Here are some points, one per row:
[ 41  13  -1 -40   7 -42  19 -36 -39 -42  18  21  32  -4 -26 -24   5 -27
 -32 -23  -2  21  36   1   3 -36 -29  35 -35 -19  39 -21]
[ 22  26 -35 -28  -1  25   8  25  14  37  11  15 -18  11 -33  37  27  -1
   0  21  25  -5  28  10 -47  14  34  16  -2 -30  32  39]
[-34   8 -16  11  32 -29  10 -40 -43   4 -16 -35   6 -26   7  -6  -5 -32
  30 -11 -27  13 -20 -22 -30  39  40 -27   1 -20 -25  14]
[ -4   0  -3  28  23  -7 -40 -14   0  -7  19  23  -8 -20 -17  26 -23 -33
   7   5  10  20   3 -28   3  -3 -29  -9  -1   0 -40 -39]
[ 13  13 -43  17 -39  35  39  32  37  15  39 -45  33 -16  20  -6 -39  35
  29  19   5  13 -11  36 -20  30 -26   0  29  31  20  29]
[-30 -43 -31  10  -4 -18  -9  25  -3   6   6 -20   4   3  25  12  38 -29
  35  26 -32  36  16 -25 -25  28  34   3  32  -8  -1  15]
[ 20  33  40  27 -16   2  32  12   5  11  15 -51  39   3  34  24  45  43
  36 -48 -14  -1  38  33   4 -31  -6 -37  29  18  13 -17]
[  0  -9  28  26   6  34 -36  -4 -23 -13  39  12   9  40   7  30 -20  -8
  -2  21  21  14  12 -18  25 -11 -24   5  26 -18  -1  42]
[ -9  21   7  16  42 -25   5 -30 -29 -24 -22 -20  17 -19  -4   2  -9 -36
  14  13 -24  11 -11 -31 -19  34  15 -13  -2  29 -26 -22]
[  9   5 -17  -1  -4   3  19  11  16 -37 -30   0  32  -6 -17   5  42   8
  33  35 -30  35  32  -9 -15   3  21  -2  34  -7  17  40]
[ 31  27 -11   4  19  35 -36  16  28  24 -33  20 -29  28  32  37  27  29
   6  40  28 -14  26  25  -3  17  42  36 -29  20  32 -19]
[ 15   6 -31 -35 -30  36 -15  45 -20 -20 -36 -26 -28  14 -29  -4  28  -4
  -9 -16 -24  21  11 -27 -33  26  27  -7 -37 -25 -35 -13]
[-11 -29 -26  -9  11   7 -40 -17 -19  -1  27  17  19  -8 -32 -30 -34  13
 -18 -13  31 -41 -17 -17  28 -25 -14  14  11 -40 -31  21]
[-28 -26  16 -13 -14 -16  -3  -2  19  12  22  29  13  23 -35 -20 -13  16
   0 -10  37   6 -13   3   9 -13  -7  31  22  11 -18 -36]
[-16  -2  19 -24 -41 -23  -3 -37 -27  14  -8 -25 -25 -43 -11  23  18 -13
 -34  21 -15 -12 -21  -5 -10   3  10 -32 -30 -13 -24 -23]
[  2 -22   9  -3 -29 -17 -14 -27  -4  23  30  12 -22 -42 -44 -20   5  13
 -21   9 -45  -8   4  -9  -1 -20  -4  13   6  15 -12 -30]
[ 35 -37  26  18  37  30  26 -20 -32  13   0  -7  29 -14 -27  -3 -35  12
 -31 -27  14 -36 -14 -18  34 -18 -32  19  33 -11  -1 -18]
[  0 -16  20   4  15   6 -22   7  13   5  30  18   3  23 -21 -29 -18  13
  -2  12  37 -10 -11 -10  22 -10 -12  31   9  -8 -27  19]
[ 17  30  14  32  21  24 -30  -8  -1  32   5  49 -32  22  36 -22   3  23
  24 -15 -26 -41  35  11 -31  10  -9 -27  48  -2  16 -37]
[  2 -13  32 -27  27  12 -28  39 -24 -40  34  33  23  31  -1  -5 -29  27
 -21   2  30  19 -38  15  27  10 -18  26   8  21   1  17]
[ 27 -31  24  37  35  48  37 -34 -29 -11   9  -3  31 -35  -3 -14 -34  15
 -23 -24  26 -11 -27 -36  35 -22 -26  20  35  -5  15 -35]
[ -7  15  19  49  43 -23  40   1  20   2   0  30 -37  12  23  16  23  -9
  22  13  17  21   2  23  -4  26  16 -41 -44  23  20  35]
[-42  -4  12 -35  -1 -29  32  -9   0  44  35  34 -11 -23  12 -38  37   6
 -12   9 -30  35  32  29  41   8   6  40 -31  12  49  32]
[ 38   8 -43 -21 -38  38 -16   4  38  20 -17  -4  31 -16  10  13 -10  18
  13 -25   1 -27 -21  28 -37  38 -32  11  26  29  28  15]
[-26  12  11 -12  -1 -31  18  -9 -16 -41   3 -10  28 -29  17 -16  22 -17
 -22  24   4  27  35  28   5  20  -2  -6  23 -38  11  28]
[-33   5 -26  37 -40 -13  19  17 -10  29 -43 -20  -3  47 -25  36 -23 -20
  14 -27   2 -27 -37  -4  -9 -12   7  -9  -1  39   6 -33]
[-36 -13 -27 -29   3  11  31   4  13   6   0   6 -20  10  -2 -35  36 -24
 -32  12 -21  25  25   6  16  19  23  -5 -19 -10  10  15]
[ 24 -34  30  -5  24   6   9 -28 -42 -10  21   0 -13  29 -33  -8  10  38
  -5 -14  29   8 -30  31  24 -14 -17  20  17  38 -11   0]
[-24  -3 -21   5  36 -29   1 -14 -26 -21 -21 -32  -9 -19  10   6 -24 -25
   5  23 -36  20  -1 -32 -26  32  12 -30 -21  18 -39 -16]
[ 34 -11 -10 -17 -29 -21  11  12  13  34   7 -34 -24  33   7   6 -20 -14
  32 -20  -1 -18   4  -7 -29 -14   1 -37 -14  15  26   4]
[ -1  28   4   8  37 -26   9   7 -13  23  10 -22  24  15  28 -15  12 -26
 -23  32 -10  24  36  -9  11  39  22  26  -1  30 -20  -9]
[ 43 -27  34  44  11  -2  -7  38   4  14  -1  30  11 -34 -20   8  24 -10
  -1  32 -16 -24 -16  29  26   9 -32  -3 -18 -43 -24  -5]
[-33 -20 -22 -14   5 -34  27 -31 -18  12 -24  -8 -14 -32  22 -11  -1 -22
 -20   7 -30  32   0 -41 -41  17  -3 -19 -10  11 -38   2]
[-28  38  36 -33 -27  14 -27 -11  34  29 -23  31  32  13  31  42  16  19
  26  25  13  26   7  34  29 -23  29 -14  -3 -32 -11   0]
[ 20 -31 -16   0  -7   8 -27 -21 -24 -32   4  -2  32 -24 -33 -30 -25 -17
 -21 -27  33 -28 -30 -33  12 -38 -25   9  17  -5 -25 -36]
[-34  42  38  19 -29  22  43  40  26 -30 -11  21  36 -16  39  32 -42  19
  16  24 -21   0  16  35 -10 -43   3  18  38  42  -3  34]
[-18 -20  22  40   7  -5  31  35  15  35  21  39  23  14  -6  -1  37  19
  22  28   5 -25 -10   9   5 -11   6  10 -27 -27 -17  10]
[-14  17   7 -27  -1  17  -1  18  23  23 -11  21 -35  18  17  38   0  22
  12  40  35   6  12  19  14   8  24 -29 -20 -17  34 -34]
[-27  -4  36 -11 -25 -10  -4  40  33  20 -34 -42 -33  36 -44  15 -24 -33
   7 -37 -22 -20 -41  12  -6   2  13  10  10  32  44  26]
[-13 -23  -7  24 -25 -23   4   7  -7 -42 -36  -9  -3  10   6  27  -3 -30
  39  36 -25  20  20 -28   9  33  37 -28  32   1   4  -9]
[ -7 -25 -25 -13 -21 -24 -21   6  -6 -25 -16   9 -17 -26  -3 -37  22  16
 -25 -13  20 -43 -27 -19  23 -32 -35  30  -5 -31 -34 -37]
[  8  33  -8  -3  39  26 -18  23  24  25  -8  35 -39   3  28   8  29  36
  11 -29  10 -38  12  -2  -6  24  -6 -21 -14  16  11  17]
[ 38  21   7  17 -44  -1 -19   5  16  36  40   6  31 -42  34  26  16   1
  34 -45  23  -9  22 -29 -34  39 -32 -41  14  27  26  29]
[-20  29 -12  20  17  18 -30 -22  26 -35   4  -2 -41  28  28 -27  -9  32
  12  -8  -4 -20   2   4 -25 -24 -14 -19 -24 -40  14 -16]
[ 20  -7   8 -29 -23 -36  36 -29 -30  -7 -19   6 -28 -29   5 -18  12  -6
 -36 -29  -7  30  23  15  16  21 -19  34 -32 -32  12   1]
These points spread out most along one direction. Take the direction at right angles to it along which they spread out most. Go by this last direction. For each point below, how far along it does it lie, from 0 to 99? 50 is the average, and the first point above lies past it. One standard deviation of the points above along it is 16.
[ 21  14 -31  10   9  -8 -43 -14  27   0 -36 -11 -35 -10  23  -9 -21  10
   1  -1  21   6 -16   3 -18 -46  15 -41 -40 -29  25 -14] 50
[ 13  26  48 -25 -20  32 -34   5  30 -25 -33 -40 -21  32  29  19   9  34
  -3  42  -5 -31  -4  31 -21 -39  40  -2 -21 -31  33 -12] 36
[ 37  40 -40  31  -4 -18  13  34  14  35  22  -9   6  39 -22  25  -2 -39
  28 -11 -13  10 -39 -32  14   2  21 -23   8  29  13   6] 48
[  1  15 -39 -35 -24  20   0  30  23 -17 -26 -16  -8 -14   8  27 -23 -31
  -8 -38 -14 -35 -32  37 -35  -8 -39  -3  17  32   8   5] 43
[-21 -29  -5  20 -20  -8 -26  -9   4  -4  30   5  -8   4 -32 -17 -31  -4
 -16  -9  19 -11 -12  -9   1 -16  -5  18 -11 -19 -30 -26] 51
[ 23 -16  19 -32  19 -25  34 -11 -23 -40  38  37  -6  33  -4 -31  -3  42
 -18 -16  37  16 -40  38  25   2   9  30   7  27 -26  27] 40
[-32  19 -32 -24 -20  22 -16  -7  -5 -31 -32 -30 -13   3 -35 -31  19  -3
 -40   9 -19  11  22   6   7 -16  17 -24 -24 -34 -25  34] 67
[-36 -21 -10 -36  22 -23  27 -19   8   1 -22 -11  10 -31  20 -36 -16 -22
   5  -8 -39  31  43 -24  29   3  -5  36 -42   8  -8  30] 73
[ 28 -28  19  25  33  37 -15 -35  -9 -27  19 -24  31   0   2   4 -28 -25
 -41 -33  17 -21 -13 -26  34 -34 -24   6  28  20  -6 -30] 43
